Rotation paths and how fast each direction turns (degrees per step)
Each turn is a multiple of 5 degrees from 10 to 175, or 0.
Each row of a path follows its step; steps can be skipped.
path 1
step 0: [ -6  14  12 -18   5 -10 -27  -5   3  -6  -1  22   6  -4   2  16   6  13
  -5  -3   0  28 -14  13 -13   9   2   1   3  20 -25 -20   8   0 -27  17
   7  39]
step 1: [ -8  16 -18 -10 -18   8 -19 -16  -4  11   7 -17 -31  -8  22   3 -10  13
 -19 -17  34  12  21  13  12  -1 -11  -3 -25  -4   0  -2  22  -1   9 -11
  -8   0]
step 2: [-10  10  -2 -17  13  -1  -5   6  14   1  13  30 -23  -5 -27  14  21   1
   7 -29   8  21 -11  11   8   0  17 -22  -2   2  -4  -5 -24 -11  13  18
  -5  25]
step 3: [-36  29   8   0   7   6 -21 -13 -23   5 -15  -6  -1  15  10  14  -1  24
   5   1  21  13  24  20   5 -10   9   1  17 -19 -18   4  16   7  -2  -9
  11   9]
step 4: [-10  -7   0 -34 -18   5  13  -5  19  -1   1  13  -6 -10  -9  27   6  26
 -31 -24  25  14 -22 -11  14  18  -4   4   5   2 -12 -15   6  -8   3  -1
  -1  11]
step 5: [-22  14 -14   8  -6  19  -5   1 -13  -3  -8 -13 -12  16   3  -4  24 -10
  -3 -22  21  34  19  16  18 -17 -20 -14   9  -2   8  10 -26   7  -3 -12
  -8  17]
step 6: [-10  -1  29 -22  20 -16   0  -5  -2 -18 -14   0  12   7  -2  31   7  19
 -19 -16  -6   9 -12  10  10 -10  11 -10 -14 -21  -9 -18   8   0   0  14
 -11  35]
step 7: [-16   7 -32  -4  -5  -1  -6 -26  14  -7  -2 -12  -9  21  10  17   8   2
   0 -19  25   9  18  10  -8  11 -33 -11   5  -8  -8 -24  12 -11  -8 -27
   7  -2]
step 8: [ -9   4  -9 -46  18  -7  -1   3   3   4 -22  -4   6  -8   8   4  18  -8
 -13 -11   7  18  -3  -2  30  -2   9 -21  -6  23   0  -5 -19 -23  17  16
 -10  17]
[  4   4   0  -3  -5  -5  -6   2   2   9   2  -9  -6   1  -2 -11   5   5
  -9   2  -7   2  -6  -2   3   3  -2   3  -3   1  -1   2  -7  11  -3  -7
  -8   6]	90
[  5  -9   4  -5   2   2  -4  -2   8  -4   3  -8   1  -8   5  11  -1  -5
  -2   5   1   1  -9   4   3  -2   8  -1   2   0 -13   4  -9   2   5   4
   0  -2]	175
[ -5  -3  -4  -4  10   7   3  -3   3  -3   6  11  -3  -3  -2   0  -2  -5
  -9   3  -3   5  -6  -2  -6   1  -1  -2  -5  -8   2  -2   5   8   4 -12
  -4  -7]	140
[ 11   6  -1   4  12   3   6   1 -10  -3   0  -1  -7   0 -10   3   0   2
   2  -3  -3   3  -1   2   4 -13   1   2  -5   4   2   6  -8  -5   5  -4
  -3   1]	110
[  0  -3   2   7   8  -6   3   1  -5   5  -1  -1  -2   0   4   8   2   3
   3  -1  -2   1   2  -8  -4  -2   4   8   2  -1 -16  -5  10   1 -10  -4
  -8   2]	115
[  5  -2   0   4  -8   4  -1   2   1  12  -1  -3   7 -10  -5   0   2  -6
   1  -6   3   7   2  -6  -2   0  -7  -5  -1   2  -4  -2   4  -9  13  -6
  -5  -1]	115
path 2
step 0: [  5 -25   2  27 -12  22  23 -10  -7 -17   0  20  17 -22  12  -3 -13  -4
   6  11  -7   2  25 -24   5 -14  46   7  -1   3 -22 -14   2 -19   8  -2
  11  21]
step 1: [  0 -26  -5  23  -5  20  -3   3 -47 -12   3 -16  -4 -13   6 -15  -2  27
  -7  10 -12   5 -34 -23   4   9   5 -10 -34  21  -2   1 -13   2   2  -6
 -10 -14]
step 2: [ 13   8   6  13  -3   5  26 -14 -10 -15  16   2  20 -15 -13   4  13  14
  15 -28 -10  32  22 -13  11   9  16 -10 -31  -3  33  -7  -5   8  12  13
  24 -18]
step 3: [ 24 -15  -5   3   1 -17   3   6 -31  -3  26  17  -2  -8  -4  -4   5  -4
  54   0 -16 -25  -4  -3  41  11 -11 -15  -7  -6 -13  -8  -7   6  -2   3
  -6 -11]
step 4: [-18  33  -2  18  15  -5   1  23  -2  -8  34  -1 -11 -47  -9   0  -4  -1
  -5 -11   8  11   0  12  26   9   2   1 -24  -9 -25 -22   5 -19  -2   1
  15  -1]
step 5: [  8  17 -16 -11  -5  -3  12  13 -27   9  11 -13   0  -8  19 -19  -3 -28
  -3  10  -5 -10  -1  -4   0 -14 -14  15 -24 -12  -7 -18  -4  28 -32  34
  16 -28]
step 6: [  2  15   3 -17  32 -45   3  15   1  15  17   5   6  -7  -2  -8  29  28
  -4   4 -16   6  16  -8 -16   6   1  27 -12  -1 -15   4 -10 -19  -3  34
   1  -5]
step 7: [-18  -5 -19  -3  -8 -28  27  18   7  38  16   1   3  -4   3 -19  -2 -12
  12   5   3 -21   4  14  -3   1  29  37   6  16   2 -20  -9  15   4 -21
  -2 -17]
step 8: [-21   5  -5  10 -22 -15  31  22   0  -2 -10   7  28   3 -22 -14 -12  -8
  -2  17  -7   7  -1 -12 -18 -13 -11  24 -18   8 -41  24  -3 -26   3  -5
   5   9]
[  0   5  -5   1   2  -2  -1 -13  -1   4  -1  -7   4   3  -1   3  -4   6
  -7   3  -1  -2   8  -4  -2  -2  -6  -7 -10  -5   2  12  -4   5  -6   0
   5  -9]	100
[  5  -2   4   0  -7  -7 -10   5  -4  -2   8   5   2  10   5 -13  -9  -1
  -6   1  -2  -7  -6   3   5  -4   0  -2  -2   4   6   2   0   4  -2  -3
  -4  -5]	170
[  2   0   8  -2   1   9  -1   0  -2  -1  -4   0  -4  -6  12   0   1   8
 -11  10   1   1  -4  -1  -3   0   7   3  -3   0  -1  -2   6   5  -5  15
  -2  -1]	80
path 3
step 0: [ -7  -5  14   1  30  -4 -15  12   6  -8 -13  -9  15 -18  24  -6   5   6
  14   9  -8   6   0  -6  13  17  31 -20  -3 -14   7   1  25  29  -1   2
  23  19]
step 1: [ 10  -5 -10  -9   3  10  25 -35   2   8   0  11   5   2  23   4 -10  24
 -15  -9  19 -17  15   8  17 -14 -19 -20  16   3 -11   8   9   8  -8  -7
  32 -11]
step 2: [ 24   7   0  -9   7  23 -36  -4  16 -12  13   6   2  23 -20  -3  16  -7
  -5 -33  -9   7 -12 -10  21  -5  -3  20  26 -12  11  10   8   5  -3   2
   2  -2]
step 3: [ -3  -8 -24  -6  23  -4  -5  20   2  31   9  -7 -28  -5   6   8 -11 -17
  -4  23 -10  -5   9  25   5 -11  15  15   9 -12   0   5  40  -2   8  11
  -1  -6]
step 4: [ 13 -21  -4  21 -11  -6   6  17  -9  -4  -8  14  -8  32   3  -8  -6  -1
 -10 -24  -5   8  33  22 -10  12  10 -35  14  -2  10 -16  -8  -8  -5   2
  13 -12]
step 5: [ -6  -6  32  25   9  22  -7  10  11 -24  -4   6  -7   6  14  13  24   5
  26  15   7 -10  -1 -23  19 -14  16 -13   7   6  20   9  20 -16   3  -1
  -5  -8]
step 6: [ -1  26   6   0   9  17 -10   1  13  19 -15  -1  -6 -17  12  21 -13  38
 -15  -2  29  -9   0  36   9   9   3   6   4   1  10 -16   1   7   8  15
  15   8]
step 7: [  4 -21 -10 -20  17  15 -11  18  -9  -5  13  28  -8  11  13 -23  10  17
  -6 -23  -2  -6 -13   1  -8 -26  -1  10   4  -6   7  -1 -26  10  16 -26
  19 -10]
step 8: [ 15  11 -13  -4  19 -19  -3 -12 -18  -4  14 -16 -23  33  21  29  30   1
   8   7 -16   0   5   3  12  -6   8  19  -2   3  -1   8   2 -12  13  26
  -4   3]
[  1  10 -10   4 -12 -10   0  -1  -1   3  -6  -5   1   3  -2   7   4  11
   0  -2   1   2   4   4  -1   6  -4   1  13   6  -1  -2   0   4   2   1
   0  -4]	155
[-2 -1  9 -3  0 -4 -3 -2 -7  4  7  4 -3 -3  0  9 -7 -1 -4 -2  0  8 -2  4
  2  2 -6  6  4 -9  9  8 -2  5  8 -8 -5 -7]	80
[ -1  -4  -1   7 -11   6  -2   5  -7  -8   3  -2   6   6   4   4   1  -1
  -6  -5  -1   5  -1   2   6 -15   0  -2   0   2  -9   5  -8   3  -6  -3
  -1  -4]	125
path 4
step 0: [-12 -10 -23  -3 -12  12  -7 -14   4   2  -6  12  17 -14   2   7  13 -15
  -8   9   4   9   4   5   7  14 -24  14 -18 -11  19   2 -38  17   2  10
  -7  18]
step 1: [  1  -3 -22 -26 -20   6   3  -3  -9  -1 -21   1  16 -22 -13 -26  23   4
   1 -15  -6   2  -6   3   3 -10  21  -2  -3  -4 -12 -19  -6  27  -2   8
  -4  -9]
step 2: [ 13  -3  -3 -25   6   3  16   9  -3  -1  10 -18  10  28 -11   2  18   5
  14  -6  -2  -9 -29  16   8  -4  14 -26   7 -11  -5 -11  -2 -16 -25   8
   1  -1]
step 3: [-22 -17   7  17  -3  10  11  -6  10  15   8   2 -20  25  -1  -3   1  -2
  12  20  10   4 -11  19   3   6  14  -8  11   0  40  -9  -9  -9   0  17
   0  15]
step 4: [ -7 -14  11  15 -12  -2  -6   0 -26  13 -29   8 -19  -9   7  -8 -17  11
   8  20 -19  19  -3   5  -1   4  25   7   4   5   7  -2 -10  21  -4 -22
 -10   4]
step 5: [  2  -2  -2  -3  18   7 -10   7 -27 -10 -18   7  -9   4 -19  25   3   0
  -9 -15 -21  14 -13  -9   5  -9   7   5 -14  -8 -23  19 -20 -16 -14 -13
 -12  11]
step 6: [-17  11   2  -6  16   9  -6  -8  16 -12 -28  15 -12  12 -17   6   2 -19
  -8 -36  16   2  -3  -1 -11 -12  -5   8   5  -7  10 -12 -11 -15  -4  19
  15   3]
step 7: [-19  12  25 -18 -22 -11 -11  -1   9  -2  -6  -2  -9  13   3  -5 -15  10
   2  -6  -6 -14  -9  17 -18   4  -8  15  11  -6  -4 -35  -5  17  -6  -7
  20 -21]
step 8: [-23 -11  25 -17 -11  10  -3  23   0  -1  17 -11   3   5 -15   6  -4  16
  -1  16  -6 -14 -15  -4   5  24 -12   9   2 -25 -11  12  -4  -3  10 -12
 -24  -6]
[  5   8   6   2   4  -7  -1   9  -6   5   7   8  10  -1  -3  -4  -5   2
  -5   0 -11   4  -7   1   6   4   4  -2   6  -4  -8  -2  -4   0   4   3
   3  -3]	120
[  3  -6   2  -2  -2  -9  12  -9   2  -5  11   3  -7  -2   0 -11  -1  -3
   0  -1   0   0   2   0   6  -4   4  -8   2  -6   2   2  -7   2  -6   0
 -11  -3]	45
[-5  1  8 10  0 -3  9  6 11 -3  3 -5 -1 -4 -1  9  7 -6  8 -6 -5 -3 -2  3
  0  3  6 -1 -3 -3 -1 -2  4  7 -6  2  9 -5]	80
[  5  -4   7  -9   5  -5   0   6   3   1  -1 -10   4   6  -4   1   2   3
  -9   6   0  -4   3  -4   0   4   7   2 -14   3  -3   4  -3  -8  -9  -6
  -2  -3]	120
[ -3   3  -1   0   4  -6   1   0   3   5   1   5   2   2   4   4  -3  -8
 -11   0   9   7   5   1   0   5   3  -2  -4  -1  18  -6  -8   0   4   5
   7  -2]	115
[  1   4   0   5  -8   3  -2  -5  -8  -2   0  -5   8   2  -9   4  -8   1
   2  -5   5 -13   0   8   3   7   5  -4  -2   2   5  -2   3  -2   2   5
 -10  -9]	60
path 5
step 0: [  9  17  21 -27  26  -6  25 -12 -13  26  29  30  23   6 -21  14  14  -4
  26  13  17   5 -19  -8   0  18  10  21  16 -13  -8   3  -2   4   7  -8
  10 -15]
step 1: [ 10   4 -16 -14   6   6  17  20  -9   6   7  12  12  18   2  27  17  18
  -1  -8  14 -10  -5  14 -24  14   2  11  47 -27   1 -32   3 -14 -15 -11
  -9  29]
step 2: [  5 -11 -11  13 -14   5  25  22   5  22 -37  17  28   3   1  -7  -5  30
 -32 -22  19  -5 -32  -9   8  -1 -18   0  12 -16   6   1   8  -8 -10  -8
  21   6]
step 3: [  4  -6   1   3  21  -6  31 -25   1  29 -14  13  13  -5  -2   9 -12 -19
   9 -13  35  16   0  -5  18  12 -16  16   8  -3  45  30  -1  -1  -4  -8
  17 -13]
step 4: [  3  -3  11 -18  36  11   4   5  -1  25  10   8   5  -5  -9  -7  12 -14
  19  -4  16  18   4  13 -41 -22 -11  20  19 -27  39 -18  -8 -13   3  16
  -4   8]
step 5: [  3 -17  12   3  16  11   4  46  12  -6   8  14  19 -20 -12 -22  25  -3
 -13  -7  30  -1 -32   5 -19  -7   7  -2  24  -5  -8  -3  -1   2   6 -16
  22  32]
step 6: [  2  -7 -11  24  10  10   9   8   7   0   0 -10  20 -13  22  -1 -12  -8
 -18   5  22   2  -2 -38   2  26 -21  -6  47   5  21   8  -8  22  -3 -31
  16   5]
step 7: [ 13 -10  12 -16  29  21  16  -4  -7  24  -3  -9  37  -9  -5 -11 -28   5
  -5  -8  -8  12  20 -32   0  -5 -24  29  12   4  17 -22  -8   4  17   9
   1 -17]
step 8: [ 12 -31  19 -41  17 -20  11  20  -6  -8  12  22  19 -34 -24  10  -2  -3
   5 -21  15  18  12   4 -14  -4   6  27  16  11 -13  -5  -4   1 -13   4
  10   2]
[ -3   3   0  -2  -4   5 -11   0  -2   5 -12   0   4   0  10   2   1   2
  -4   5  -2   8   3  -6  -8  -7   4  -3   4 -11   2  -5   3   3   3   9
  -2  -4]	140
[  3   4  12   5   3  -2  -1  -6   2  11   3  -3  -2   2   2   2 -20   6
   1  -5  -1   8   0   3  -2   4   3  -4  -1   3   3   4   0   1   7  -1
   0  -2]	95
[  3  -3   9  -3   0   0   5  -1  -4  -5   4   2   0  -4   4   3   4  -3
   2   2  -6   5  -2   4 -17   2   5   7  -6  -1   0  -3  14  -7  -1  -9
  -4  -1]	95
[ -5  -4   4   2   2   4   2  -2  -6   2   2  -3   3   5  -1   2   0  10
  -3  -1  -1  -9   6  -3   3   7   0   7  12   4 -11  -6  12   6  -3   2
   1  -6]	60
[-3 -5 -6  5 -7  7  8  3 10 -7 -6 -7 10 -4  1  2 -8  1  8  2 -7  0 -6  3
  4  9 -2 -2  2 -7  0 -2  3  1  5 -3 -6  2]	85
[ -4   2  -2   0   8  -7  -5   1  -6  -7  -5  -1  -4 -10   6  13   0  -1
   4   1  10   2   8   2   8   7   7  -4   6   1   4   1   4  -3   0  -5
  -3   3]	140
[ 2 -5  8  0 -6 -2  0 -2  1 -3  1  4  2 -1  2  3  4  7 15  1 -1 -5 -2  4
 -4  0  8  0  8  8  3 -5 -9 -6  3 12  6  5]	95
path 6
step 0: [ 16  -7   4  -4  27  17 -23   2  -3  19   5 -20  17  -2   5   2  17  12
  -4  35  18  11 -14 -31  -3  12  -2   7 -13  10 -28  27  14 -18   8  20
  -8   5]
step 1: [ 22  -9   5 -15   3   4 -13 -10   1   5  12 -10 -10 -44  -4  27  23  21
   5  -5  -4   4 -25  -7  15  -2 -17  15  -5  11  -9 -29  -9  27  -8 -28
   9   3]
step 2: [ 29 -21  27  21  21  14 -24   6 -21   2  -9   4  26  10 -13   0  25  -4
 -12   2  19   6   8   5  16   2 -11 -10 -18  -6 -36   6  -2 -20 -13  -5
   3  15]
step 3: [ 33  30   2 -12   3   1 -16  -6 -15  20  11  -5  42 -18   7  10  16  -1
  10 -11  -4   5 -20   4   4  33  -3   6  25  12  10 -11  -8  22   4 -20
  11   1]
step 4: [ -4 -14   2  -7   7   7 -36   5 -30  -9  -3   1   9  -1 -50  -6  -7   4
  -6   4  41  -7   8   7  -9  17 -20   5   5  -4 -30   7   1  11  -7 -14
  -6  -1]
step 5: [  0  17  11   8  21   8 -15   4  14  10  17  -5  26   0   8  -6   7  12
   2  16  11  17 -29 -10 -10  39  11  18 -27  12  -2   5 -16  19  27 -23
  12   3]
step 6: [ 24 -16  -9 -13  -3  15 -28 -15 -15 -14  31  -8 -10  -6 -31  11  -8   7
 -24  10  -4  -3  -7 -10 -10  11  -3  23  -7 -20 -27 -17  -4  18 -22   3
   3  20]
step 7: [ 13   0  20  27  25  50 -10  -2  23   1  -5 -12  14   0  15   1  17   6
   1   9   6  -4   3  -9   9  24 -11   4  -7 -13  -6   6  17   6   6 -39
   1  15]
step 8: [ 26   1 -16 -23 -22   9 -34  12 -23  10  13   8  16 -17   5   0   7   5
 -29  15 -16  -8   1 -31  11  14  -1  -2   9   4 -23  -5   0   4 -19 -17
  24 -11]
[-5 -4  3 -8  8  2  4 -3 -7 -6  1 -7 -8 -6 -2 -3 -3  0 10 -6  4 -6  9 -1
  0 -6 -7 -1  3 -2  1 -4  3  5  4 -9  0 11]	135
[-13   3   4  -8   5  -1   9  -1  -4   4   4  -2   0  -5  -2   0  -6   1
 -10   4   6   4  -6   0  -7   2  -6   3 -10   5   0   2   3   5   1   7
  -5  -5]	70
[ 10 -10   6  -3   3  -6   2  -5  -3   6   0  -1   1  -3   1   1   3  -4
   6  -6   3   4  -9   4   1  -7 -10  -8   3  11   0   6  -5  -7  -2  -1
  -1  -6]	40
[ 1 -8  6  1 -8 -2  1  5 -4  2  2  4  7  2  1 -9 -2 10 -1  8 -1  2 -2  4
  2  1 -4 -2 -6 -1 11  0  8 -8  8 -5  0 10]	140
[  1 -10  -1  -3   7   5  -1  -4  13  -7   6  -1 -11  -1  -1   4   0   8
  -2   2  -6  -3  -5  -3  -1   3   0  11   0   4   1   8  -2  -8   2   4
   1   5]	60
[  7  12   5  -6   2  -6   5   2   0   3   3  -3  -1   7   2  -1  -2  14
   7   4  -7 -11  -1  -2  -1   1  -6   0  -3   2   2  -3  -3   4  -5  -1
  10  -7]	155
